Each path below is one point turned by a fixed rotation once a step. After each direction that follows a path, write how fast that rotation turns it, in degrees per step (0 if it stays still).
Each turn is a multiple of 5 degrees from 10 to 175, or 0.
Each row of a path follows its step; steps can be skipped.
Path 1:
step 1: [ 13.0  -4.4  10.2  -2.5   0.3 -21.8   2.5 -19.9  23.9 -16.0  20.6  16.5
  16.1 -14.9  30.5  15.6  28.3  29.6 -26.2 -38.3   8.8  -6.3 -33.2 -22.5
  15.2  22.8  -2.3   5.8  29.8 -12.9  18.4  27.4 -29.1   9.8  18.2  14.2
 -15.6  -7.7 -16.7 -18.5   6.6  34.7   0.9  -4.5 -16.2   5.0  -1.0   1.1
 -30.7 -10.7 -10.9  -2.5  21.2   8.8   8.8 -37.0  -9.7 -10.0  11.3 -27.3
 -35.0  13.2 -10.4  19.7  -7.8  18.4  19.5 -23.6 -17.9  -9.3  26.4]
step 2: [ -5.9   7.1  -0.9  12.3  11.5  29.7  10.3  20.5  -6.7 -24.3 -29.7  -8.5
  20.5   9.9  13.3   5.6  -8.6 -42.8  13.1 -22.2  -9.2  22.4  -6.3 -15.4
   2.5 -18.5 -15.1  -5.2  15.3 -29.4  31.6   1.8  26.1   6.3 -17.7 -14.0
 -36.6  -3.7 -13.7  11.9 -20.8  16.6  -4.6 -10.9 -31.1  -3.9  23.9  -9.4
 -20.1  -1.6  17.0  23.8  -5.0 -29.0   8.5  21.4  -6.3  -6.9  -3.6  13.2
 -15.1  -8.6  -4.8 -36.1  12.6  55.2 -26.0 -10.6  -3.3  42.0 -11.4]
step 5: [  7.3   8.0  -7.3  10.6   7.9   8.2 -41.4 -40.3  10.2 -35.9   3.0 -27.5
 -16.8 -16.1  -6.2  13.1  28.3   0.9   2.0   6.7  17.5 -17.6 -16.9 -11.7
 -18.9  17.7  -6.7  18.0   8.0  20.5  -2.6 -13.4   4.7 -23.7 -17.1 -22.0
   2.4   8.0  15.6  33.7 -18.5   0.3 -42.4 -10.4  -8.1 -29.5  -3.4 -24.6
  10.7 -21.5   7.6  18.5   5.2  -5.8  -6.8  -7.3 -14.0  20.5  -9.6  13.8
  19.9 -11.2  36.3 -32.0   4.2  26.9 -26.8 -23.1 -12.6 -21.3  41.3]
step 12: [ 13.7  17.4  27.6  18.1  13.3  -1.7  14.7  -5.1  -8.8  -9.2  10.9   3.9
  19.6 -17.6  11.3  -8.7  42.2  21.6   0.9 -14.1  22.7   3.7 -22.8  -3.0
  28.5   9.8 -17.5  17.1  43.1  10.1  50.5 -49.1  -1.5  -6.5  25.0 -19.4
   8.3   4.0   9.3 -25.7  -1.0  19.0 -21.9 -24.6  -4.3  17.4 -18.7  13.2
  10.5 -15.8 -46.0 -14.8  19.8  -0.8  -8.9 -13.3  -9.8   9.5  -3.5  -9.2
 -22.9  17.1  -8.4   7.3 -34.1   2.4  15.2 -15.6   0.5   5.6  18.8]
step 14: [ 24.6  -2.2  16.0  -7.0 -13.8  -9.2 -31.4 -11.5 -30.8 -42.6  -8.9  17.8
 -29.1 -11.6 -20.6  31.6   6.9  -6.5  17.6  15.2   7.5   3.7  22.2  42.2
   9.6 -10.4  16.0 -11.6  12.5  -6.4 -10.1 -30.1  -0.5 -24.4 -12.7 -25.7
 -28.3   0.7   9.5   1.6  -7.1  18.3 -20.5 -23.3  -3.2  14.1  -3.1  -8.4
   1.8 -10.8   2.2  -2.7  15.8   2.2 -11.7 -28.3  -0.5  20.1  36.5  14.9
  42.3  33.8 -12.0   0.0 -23.2  -2.5  26.1 -19.7 -17.6   5.5  37.2]
step 19: [ 19.6  16.9  -7.3   2.9  26.9 -14.5 -25.8  -1.2 -12.3  -9.3   2.1   3.8
  13.2   7.7   4.4   1.9  -9.8  28.6 -14.2  -4.3 -33.6 -29.6  10.5 -18.6
   2.7  20.0   6.8  15.0 -18.9 -20.7 -32.7  13.6  23.7  55.0   0.8 -16.6
 -25.7  11.2   3.1  -9.0 -19.3  48.2 -19.6   6.2  -5.9  14.0  -1.0  -7.2
 -22.1 -30.3 -27.2 -10.6 -14.3  -6.0 -19.7   5.6 -23.6  -8.6  -6.8 -13.2
 -30.0  13.5  13.4   4.4  16.6  -0.9  22.5 -31.4   0.1 -19.6  42.0]
step 31: [-23.3   0.5   0.8   8.4  32.2  33.6  50.3  14.0 -18.5 -26.6 -10.9   9.4
  26.0 -16.0  23.9  28.0  34.6 -28.1  -4.3   1.0  12.1  25.1  -5.4  15.2
  18.4  -2.8  -4.2 -22.7   8.0  -6.8 -21.8  29.2 -12.2  -5.8 -12.6  -5.6
   0.1   9.1  25.2 -25.7  25.6 -13.3  16.2  -2.5 -29.8  -0.3  -3.7 -10.3
 -28.0 -27.7   2.0   5.1   0.5 -22.9  -0.1 -21.0 -31.7  -7.6  -4.9 -20.0
 -23.4   6.4  11.0   2.3 -12.0  -4.8  -1.6 -17.5  -3.6  46.5 -18.0]
step 35: [ -2.1  -5.2 -24.7  -8.0 -52.2   0.8 -16.2 -26.0  21.1  25.8 -31.0  42.2
  20.1   7.0  -1.5  11.0  14.5   2.7   2.1 -43.0  21.2  -8.7  -6.6  -1.7
 -12.6  14.0  10.0  -4.2  -3.0 -27.2  -6.2  -3.5   8.5  14.7   3.7 -47.7
 -35.3  12.6   0.5  18.6   1.0  13.9  -9.6  -7.2  17.3 -10.9  20.2  -4.6
  -5.0 -22.3  -1.2  14.3  -2.2 -19.1  19.7 -23.2 -15.4  24.3 -19.9  22.3
 -23.3  -1.6  11.3  33.9  11.2  -2.7 -19.9  -9.0 -38.9   0.4  14.6]
Directions:
[ -3.8   2.0  -2.8  -5.2  -0.7  -4.2   1.6  -2.1  -1.4  -1.3  -2.1   1.1
   7.0  -4.0   5.8  -1.8  -0.2  -0.8   0.5  -1.3  -7.9   5.5  -3.3  -1.6
  -1.3   7.1  10.6  -4.7  -1.5   4.3  10.0  -1.1  -1.2  -1.3   2.2   4.9
  -9.1  -1.3  -1.0   0.7  13.2  -5.5  -1.1   0.5  -1.8  -1.7 -11.9   4.6
  -0.4  -2.3  -5.3  -7.3   4.3   0.7  -3.4  -3.7  11.8   6.7   0.8   5.2
   1.7  -0.6   5.7   0.3   1.5   0.6   4.7  -8.5   1.7   0.4  -8.8]	130
[  2.4  -3.1   7.3   1.9 -10.3  -3.5   2.5   3.3   2.8   1.8  -6.1  -4.3
  -1.2   3.6  -5.5  -3.3  -2.3   3.7   4.0  -1.8   6.3  -6.1  -3.6   1.5
   0.3   3.2   8.3   4.2 -10.0   8.4  -4.4  10.8   2.2  -5.6  -0.5  -3.3
  -4.5   0.4  -2.5   2.9   4.7   4.1   7.1  -8.1   6.4  -0.7  -5.2   4.0
  -9.1  -3.3  -3.0  -0.1   0.5   2.9   2.7   1.7  -1.1  -6.2  -1.3   4.8
   5.4  -0.5   4.5   3.8   4.7   2.2  -2.0   9.6  -9.1  -3.2  -0.9]	40
[ -2.4   3.1   0.4   0.3   9.0  -8.7   3.5   2.1  -4.7  -0.7   3.8   3.5
  -3.1   2.4  -0.9   4.1   8.3  -0.1   0.3   1.4  -5.7  -3.4  -6.2   1.7
  -1.2  -1.3  10.4  -5.5   5.3   0.6   7.4   3.0   9.3  -3.2   2.2  -4.0
   8.2  -2.0  -6.6  -4.3  -6.1  -4.4  -1.6  -6.6   2.9  -3.4   6.3  -4.6
 -12.2  -5.5   5.3   0.0  -7.4  -2.0  -0.6  -0.7   5.9   4.6  -0.9   1.5
  -2.5   2.7  -3.4   0.5   9.8  -4.5   6.2   6.4  -0.2   1.5   3.1]	60
[  0.5   1.1  -5.3   3.0   0.1  -1.0   1.0   5.6   2.4  -2.9   4.1   4.5
   4.0   4.6   0.6  -0.7   3.3   2.6  -2.1  -4.6   5.4   4.8   0.4  -4.7
   9.0   5.7   7.9  -1.4  -6.4  -0.3  -4.5   3.6  -0.9  12.7   3.4  -3.6
  -0.9  -2.6   0.6   0.8  -9.4  -5.0   0.8   1.0  -3.8   0.5   3.3  -3.5
  -0.8   4.9 -15.4   5.2  -3.3  -1.5   6.1  -8.8  -0.3   9.5   8.0  -3.5
   1.8  -9.0  -0.4   5.1  -0.7  -4.8  -3.8   2.3  -2.1  -2.4  -5.3]	160
[-5.6  3.6  3.5  8.3  8.1  3.2  4.0 -0.3  3.0 -1.7 -1.6  0.3  1.9 -1.8
  3.3 -6.1  4.7 -1.7  3.5 -4.1  1.7 -2.4 -4.8 11.1  1.2 -3.5  5.4  1.2
  7.7  9.1  0.5  4.1  4.1 -2.1 -1.7  9.7 -8.5 -4.5  1.6 -4.0 -4.6 -1.3
  5.7 -4.7  2.0 -9.2  8.5 -2.3  3.6  6.4 -3.8 -0.2  6.3  3.8 -6.2  7.5
 -3.5 -2.7 -2.8 -1.9  0.0 -9.5  2.8 -1.4 -6.0 -1.2 -5.8 -3.5  4.0  5.4
 -1.7]	135
[  3.1  -4.9   6.4  -7.3   6.6   2.4  -1.9   6.2   1.0  -2.6   0.8  -4.8
  -5.0  -0.9   2.0  -5.5  -3.8   3.0  -7.4  -4.8   2.5   2.7  -9.6  -1.5
  -2.9   2.4  -4.2  -3.5   8.3   7.4 -10.1   0.1  -2.7   3.1  -0.3   1.5
  -3.1  -7.4  -2.5   2.3   3.1  -8.7  -5.4   1.0   0.6  -1.1  -4.1  -3.1
  -1.6   4.0   3.3   3.1   5.8   6.4   7.7   2.0   7.9   3.8   5.2   7.0
  -5.5   0.0  -0.1  -0.4  -3.0  -1.2   1.6   5.8   1.4  -5.4  13.8]	175
[  4.8  -0.7  -8.1   1.4   0.0   1.4   4.4   5.3  -4.2  -2.1   0.7  -6.0
  13.1   4.0   2.7   5.2   4.8   8.4   0.8   9.8  -4.2  -3.1  -8.7 -14.8
   0.6   7.2  -3.9   4.8   5.9   2.8  -1.7   7.0   8.0  -7.4   0.5  -1.0
   1.9   1.5  -2.4   1.6  -4.1   2.0   1.3   0.6   5.5  -3.8  -3.4   5.1
   2.6   7.2  -2.0   3.8   3.3  -2.6  -1.2  -1.2  -6.7   1.0   1.2   1.9
   0.4   3.2   0.8  -1.6  -1.1   6.6  -0.2  -4.9   6.5   1.7   4.4]	100
